In the data rows, the value 500 means zero.
Here is a table of points, one per row:
785,417,444,439,460,629,675,548,609,411,577,376,459,310,767,548,436,456,498,501,343,528,467,528,512,452,639,383,433,651,809,677,555,327,446,512,394,424,480,336,387,409,417,585,635,551,494,437,451,659,498,610,490,389,516,306,597,564,429,706,383,342
795,454,447,453,563,376,599,292,365,489,503,236,504,515,648,428,409,507,340,484,440,497,434,387,452,482,644,234,520,577,820,424,537,515,404,397,440,484,429,569,397,337,421,582,645,481,476,391,501,425,469,477,353,424,468,445,527,657,483,785,531,486
633,609,499,343,601,568,576,383,555,496,564,444,475,437,642,447,487,325,519,523,400,448,591,418,408,735,678,562,520,709,647,350,471,393,356,355,309,500,631,434,468,405,470,485,573,692,337,386,479,613,429,391,303,624,363,497,375,687,493,541,343,369
619,499,257,431,482,371,498,616,640,429,388,522,544,733,620,390,390,409,413,525,448,593,451,650,605,540,637,647,542,749,682,585,475,449,589,428,427,486,639,680,599,385,534,682,590,668,386,518,471,632,426,597,299,498,561,460,463,484,473,605,582,481
555,422,475,380,538,337,563,505,386,552,534,358,482,512,603,545,622,500,409,410,402,585,555,369,663,704,701,440,370,548,727,271,486,457,665,398,415,542,780,351,615,418,457,634,455,428,245,528,369,561,409,626,441,477,567,414,369,488,548,593,622,354
568,442,567,375,461,382,452,485,584,449,493,608,386,555,617,654,628,417,418,593,387,551,601,450,646,664,744,523,476,477,559,380,562,505,555,360,428,453,595,717,387,546,611,755,794,455,462,214,475,504,555,538,423,365,576,399,245,527,478,665,454,418
510,467,400,285,470,406,409,354,486,384,424,618,596,553,564,515,329,353,571,524,436,525,575,475,738,698,569,457,554,410,505,688,381,494,703,362,445,565,709,594,295,505,635,561,448,345,480,502,487,575,618,383,462,562,334,533,390,559,408,611,610,362
374,388,403,454,424,541,639,399,527,517,478,841,669,598,623,624,487,405,373,357,486,584,462,368,553,698,479,604,486,593,514,458,660,388,667,433,499,465,639,529,534,174,428,708,549,425,488,491,687,478,666,389,482,370,478,371,437,576,671,648,391,517
670,377,436,414,561,454,668,284,499,414,578,536,532,649,352,626,497,529,457,606,377,447,452,360,465,676,520,674,582,539,429,470,399,556,562,326,508,413,466,387,493,295,571,546,661,458,342,560,454,832,541,538,548,332,650,409,298,539,374,542,651,409
533,511,525,405,314,533,630,481,538,378,529,298,617,521,294,749,611,465,419,590,501,465,580,454,418,437,647,538,595,674,606,496,507,415,791,369,479,551,667,347,450,515,559,804,667,592,417,489,601,368,522,451,222,352,518,444,461,661,403,524,514,417
395,448,441,350,638,285,862,670,603,586,566,542,757,492,368,734,458,387,501,521,253,429,460,415,376,439,733,565,478,506,419,414,368,667,448,697,226,596,576,450,385,483,499,444,756,298,363,597,533,435,538,397,497,523,402,471,490,335,507,870,513,575
473,443,975,405,619,473,772,534,574,419,535,400,649,419,704,584,545,456,373,565,832,702,309,465,478,423,518,418,468,657,364,492,398,324,517,314,403,519,381,669,486,453,532,416,602,391,413,582,513,511,444,597,362,461,491,490,324,408,497,510,559,391
487,486,820,335,373,400,547,559,553,435,515,492,656,523,526,357,512,517,597,835,800,755,685,439,359,532,540,434,493,581,456,468,643,465,439,389,432,490,465,550,639,376,500,463,534,388,459,729,413,506,453,519,478,448,585,493,456,447,389,672,373,471
531,493,991,431,493,493,572,434,464,367,354,507,503,441,621,459,488,417,553,396,372,419,753,460,406,571,533,469,467,408,473,591,516,376,460,990,455,687,464,640,703,343,502,532,573,488,443,625,567,526,362,512,338,379,631,467,498,401,419,572,654,594
495,439,906,506,768,473,443,510,465,459,488,503,670,504,418,459,519,602,663,783,540,860,753,526,461,553,481,448,493,644,631,529,470,500,635,578,487,419,546,515,462,457,509,545,540,523,505,353,407,412,371,416,725,547,684,437,526,502,521,538,499,598
511,317,420,441,443,486,935,406,534,395,434,445,415,530,779,441,495,382,730,780,407,701,706,383,542,391,522,366,574,626,494,489,369,618,344,564,392,618,609,591,675,563,451,503,463,354,393,364,676,329,371,560,513,376,601,474,437,736,488,417,400,614
590,517,360,317,542,431,664,397,465,505,538,351,418,433,766,618,589,614,607,673,677,595,798,484,449,345,612,531,389,485,551,662,553,422,483,536,406,363,464,563,477,506,435,486,457,424,383,449,736,577,432,494,495,501,698,550,306,548,647,460,506,902
373,622,349,542,536,481,521,688,559,259,622,319,459,512,576,303,443,433,406,573,403,656,470,187,374,618,677,585,547,445,524,571,424,346,498,458,355,545,351,368,597,444,515,542,451,384,484,201,777,394,435,303,572,593,699,379,434,296,418,426,582,456
499,297,465,403,594,390,530,751,551,330,644,278,451,504,551,431,388,550,511,354,657,429,651,572,350,751,479,502,697,464,508,531,442,470,479,371,501,668,468,409,480,582,375,617,535,284,331,217,770,479,351,489,621,385,604,521,561,423,616,525,457,513
511,494,348,461,630,557,581,674,691,258,566,328,505,580,289,395,545,502,578,463,467,537,673,506,364,671,674,200,412,358,474,503,460,259,540,411,338,574,492,732,525,217,479,503,548,336,436,335,653,449,496,589,564,446,667,455,409,498,576,468,366,510
642,556,515,429,792,481,521,567,411,478,573,434,415,649,500,588,586,543,670,583,368,716,419,524,351,666,614,476,527,441,577,643,526,298,489,409,468,809,479,473,658,550,564,462,420,365,481,408,616,352,618,539,399,391,568,373,498,243,647,509,316,527
710,374,508,470,745,555,467,501,706,379,482,395,375,433,386,518,391,383,375,711,402,471,557,454,497,651,491,496,622,390,611,574,645,323,547,383,281,561,491,540,811,449,481,433,517,189,292,390,457,405,415,464,413,466,571,518,471,454,698,498,448,703
747,507,360,496,527,660,446,672,527,698,498,517,431,344,376,424,598,600,694,553,678,469,554,419,479,498,421,401,472,547,561,616,515,391,473,383,397,808,491,581,687,487,587,520,596,279,351,386,407,454,491,356,479,492,590,291,494,491,725,502,565,585
728,656,647,515,362,508,712,548,528,449,675,337,552,577,464,391,498,696,398,507,331,465,535,648,465,565,486,599,644,527,394,399,723,415,419,505,166,473,511,644,573,677,417,672,376,401,708,463,580,394,530,728,719,673,322,444,430,560,592,385,625,505
540,538,595,425,475,642,431,398,550,363,615,492,439,589,364,418,596,317,374,364,353,515,502,280,480,343,527,365,577,721,422,496,822,492,323,466,542,611,553,453,357,624,428,557,450,412,474,475,640,438,553,879,703,738,611,539,364,404,477,515,569,567
241,603,500,384,605,619,380,493,470,440,622,582,555,439,393,414,383,600,559,447,455,600,393,502,604,430,585,478,721,342,467,317,659,491,316,366,368,324,546,413,582,537,417,458,567,504,444,232,606,577,551,914,388,433,477,395,676,631,446,443,631,729
426,566,307,475,506,514,553,519,376,249,619,695,420,541,647,428,624,454,332,528,467,466,525,508,210,461,480,370,521,373,441,353,632,342,652,521,453,502,441,384,548,747,658,483,498,437,662,490,371,479,282,854,480,469,474,458,549,656,561,599,532,615
574,729,388,463,307,272,649,408,643,320,831,775,506,449,476,573,638,442,440,467,442,631,534,631,457,742,441,283,669,519,600,531,488,433,516,533,676,499,464,483,654,620,227,352,644,462,585,365,479,446,348,557,359,643,507,507,426,479,369,479,571,667
569,549,486,423,511,399,674,450,628,446,706,739,413,469,475,338,662,465,470,644,433,537,444,701,436,247,510,268,726,275,468,366,671,371,530,529,790,508,683,471,485,439,445,562,463,511,131,393,651,539,282,498,537,586,426,398,421,426,543,479,567,330
417,581,448,736,506,704,564,504,529,399,552,571,466,405,567,459,753,685,422,596,388,412,507,569,485,601,444,383,672,500,502,535,537,491,465,393,311,353,595,556,469,469,460,387,437,614,274,498,485,336,390,401,521,267,632,874,453,389,428,798,549,325
404,546,485,575,476,677,538,531,573,298,474,608,302,389,477,616,593,810,469,396,380,798,456,598,456,423,461,523,569,516,524,414,373,695,514,344,291,573,384,495,564,350,496,676,434,426,337,543,512,435,317,461,467,545,419,889,363,473,462,785,402,503
506,494,489,549,348,636,416,500,598,431,714,423,469,565,506,534,645,620,474,488,370,604,491,518,557,417,522,722,640,473,508,369,343,251,375,544,603,558,701,533,398,417,416,334,492,311,593,402,419,383,297,516,450,442,607,504,294,527,497,725,470,484
429,486,456,469,464,526,543,542,449,415,522,485,377,443,495,512,645,734,395,677,423,383,539,436,643,540,495,741,605,521,421,453,362,381,426,495,671,440,554,574,361,238,347,523,382,277,466,442,457,290,287,639,319,722,500,314,489,431,396,625,406,503
394,439,424,599,548,409,620,469,615,261,510,356,382,476,449,480,663,631,641,496,447,498,501,446,705,454,449,684,617,440,499,417,571,369,363,430,703,444,528,502,449,408,405,468,587,400,649,533,413,397,247,474,360,560,387,451,329,371,606,593,458,392
511,349,448,647,455,570,590,436,535,438,687,525,431,427,495,472,622,483,501,610,389,467,570,732,586,387,600,407,672,568,403,292,528,344,479,375,425,512,621,375,470,355,490,596,400,256,772,370,523,536,283,389,323,447,513,582,402,211,383,644,522,571
555,820,480,494,581,600,432,481,633,508,571,434,287,704,455,894,421,283,495,520,590,546,659,496,500,548,314,322,483,491,527,308,379,529,358,324,427,366,620,528,574,469,515,547,481,467,599,598,808,430,189,587,616,448,447,228,559,247,469,629,632,443
212,605,360,175,494,606,517,277,549,692,440,283,571,530,460,621,584,282,431,659,348,529,573,841,473,495,446,442,421,486,538,392,401,326,351,434,570,445,220,525,782,536,352,597,557,314,511,378,581,505,414,552,626,509,645,516,547,480,545,713,576,238
377,492,499,406,490,624,492,484,629,458,605,497,302,843,586,725,229,642,586,695,442,464,401,370,380,529,580,345,265,664,315,416,714,340,552,524,627,441,569,576,745,672,207,573,524,290,425,301,494,601,441,335,472,551,480,619,586,573,507,661,746,468
484,269,556,524,368,541,506,531,638,408,263,561,320,773,494,830,604,424,464,492,615,429,419,722,260,627,731,402,425,437,651,537,670,609,321,428,360,491,510,349,610,360,420,336,353,488,508,190,477,402,501,464,541,665,475,424,453,485,479,484,740,372
771,474,497,587,395,797,622,488,820,604,457,479,622,559,559,495,446,343,697,753,518,516,480,406,365,683,574,556,503,335,609,352,507,637,594,468,543,540,439,415,513,394,393,610,439,502,511,377,521,307,533,888,383,546,494,658,420,323,786,660,785,430
634,378,387,484,429,830,485,466,684,585,499,283,481,708,651,496,587,534,445,430,335,656,636,489,437,560,546,429,513,388,330,421,608,784,602,373,447,507,444,528,406,536,436,355,640,549,434,439,428,546,506,506,246,714,579,474,766,340,659,452,461,402
589,468,560,339,442,611,668,634,677,821,505,429,364,676,425,402,522,462,374,474,366,566,466,375,443,598,473,413,424,459,548,656,511,553,402,517,470,365,564,457,419,373,619,566,692,375,574,280,469,453,212,573,334,439,397,783,715,429,537,305,398,460
643,318,520,363,425,396,510,410,836,647,649,389,434,428,480,543,403,633,499,411,370,494,545,422,500,608,508,358,420,545,333,564,493,429,508,396,558,369,449,367,657,422,892,438,399,631,453,329,510,239,354,566,408,575,534,504,590,479,486,658,424,557
520,429,528,281,421,592,613,511,525,494,864,345,494,516,496,576,504,602,371,623,499,423,502,345,707,668,566,373,500,516,485,590,512,536,374,516,567,572,541,606,703,357,798,475,377,735,577,286,487,514,349,482,453,491,470,630,545,332,697,635,456,543
571,431,427,384,469,523,640,541,663,462,666,317,428,609,500,568,508,529,546,493,657,599,463,507,757,718,405,357,527,429,428,293,527,369,387,860,486,476,517,422,560,397,842,598,534,539,353,350,437,485,588,456,382,653,571,636,515,466,417,591,451,547
567,554,485,491,474,380,401,475,675,511,578,427,361,513,412,478,501,523,358,600,657,486,501,512,619,557,468,394,543,615,470,406,416,691,533,999,381,415,456,423,563,453,640,442,388,387,467,280,560,622,659,501,341,471,460,489,430,467,732,623,315,294
There is one direction along which these points spread out most. Take the direction at right angles to it along which they spread out most. Go by this last direction. How far along it is each point below, from 0 to 99? The average is 50, and the first point in the table lies past the average. One standard deviation of the points above along it is 16.
241,603,500,384,605,619,380,493,470,440,622,582,555,439,393,414,383,600,559,447,455,600,393,502,604,430,585,478,721,342,467,317,659,491,316,366,368,324,546,413,582,537,417,458,567,504,444,232,606,577,551,914,388,433,477,395,676,631,446,443,631,729 57
404,546,485,575,476,677,538,531,573,298,474,608,302,389,477,616,593,810,469,396,380,798,456,598,456,423,461,523,569,516,524,414,373,695,514,344,291,573,384,495,564,350,496,676,434,426,337,543,512,435,317,461,467,545,419,889,363,473,462,785,402,503 68
785,417,444,439,460,629,675,548,609,411,577,376,459,310,767,548,436,456,498,501,343,528,467,528,512,452,639,383,433,651,809,677,555,327,446,512,394,424,480,336,387,409,417,585,635,551,494,437,451,659,498,610,490,389,516,306,597,564,429,706,383,342 56
395,448,441,350,638,285,862,670,603,586,566,542,757,492,368,734,458,387,501,521,253,429,460,415,376,439,733,565,478,506,419,414,368,667,448,697,226,596,576,450,385,483,499,444,756,298,363,597,533,435,538,397,497,523,402,471,490,335,507,870,513,575 55
555,422,475,380,538,337,563,505,386,552,534,358,482,512,603,545,622,500,409,410,402,585,555,369,663,704,701,440,370,548,727,271,486,457,665,398,415,542,780,351,615,418,457,634,455,428,245,528,369,561,409,626,441,477,567,414,369,488,548,593,622,354 62
511,494,348,461,630,557,581,674,691,258,566,328,505,580,289,395,545,502,578,463,467,537,673,506,364,671,674,200,412,358,474,503,460,259,540,411,338,574,492,732,525,217,479,503,548,336,436,335,653,449,496,589,564,446,667,455,409,498,576,468,366,510 25
574,729,388,463,307,272,649,408,643,320,831,775,506,449,476,573,638,442,440,467,442,631,534,631,457,742,441,283,669,519,600,531,488,433,516,533,676,499,464,483,654,620,227,352,644,462,585,365,479,446,348,557,359,643,507,507,426,479,369,479,571,667 65
373,622,349,542,536,481,521,688,559,259,622,319,459,512,576,303,443,433,406,573,403,656,470,187,374,618,677,585,547,445,524,571,424,346,498,458,355,545,351,368,597,444,515,542,451,384,484,201,777,394,435,303,572,593,699,379,434,296,418,426,582,456 31
643,318,520,363,425,396,510,410,836,647,649,389,434,428,480,543,403,633,499,411,370,494,545,422,500,608,508,358,420,545,333,564,493,429,508,396,558,369,449,367,657,422,892,438,399,631,453,329,510,239,354,566,408,575,534,504,590,479,486,658,424,557 44
510,467,400,285,470,406,409,354,486,384,424,618,596,553,564,515,329,353,571,524,436,525,575,475,738,698,569,457,554,410,505,688,381,494,703,362,445,565,709,594,295,505,635,561,448,345,480,502,487,575,618,383,462,562,334,533,390,559,408,611,610,362 65
520,429,528,281,421,592,613,511,525,494,864,345,494,516,496,576,504,602,371,623,499,423,502,345,707,668,566,373,500,516,485,590,512,536,374,516,567,572,541,606,703,357,798,475,377,735,577,286,487,514,349,482,453,491,470,630,545,332,697,635,456,543 44
771,474,497,587,395,797,622,488,820,604,457,479,622,559,559,495,446,343,697,753,518,516,480,406,365,683,574,556,503,335,609,352,507,637,594,468,543,540,439,415,513,394,393,610,439,502,511,377,521,307,533,888,383,546,494,658,420,323,786,660,785,430 47
484,269,556,524,368,541,506,531,638,408,263,561,320,773,494,830,604,424,464,492,615,429,419,722,260,627,731,402,425,437,651,537,670,609,321,428,360,491,510,349,610,360,420,336,353,488,508,190,477,402,501,464,541,665,475,424,453,485,479,484,740,372 50
374,388,403,454,424,541,639,399,527,517,478,841,669,598,623,624,487,405,373,357,486,584,462,368,553,698,479,604,486,593,514,458,660,388,667,433,499,465,639,529,534,174,428,708,549,425,488,491,687,478,666,389,482,370,478,371,437,576,671,648,391,517 66
499,297,465,403,594,390,530,751,551,330,644,278,451,504,551,431,388,550,511,354,657,429,651,572,350,751,479,502,697,464,508,531,442,470,479,371,501,668,468,409,480,582,375,617,535,284,331,217,770,479,351,489,621,385,604,521,561,423,616,525,457,513 26
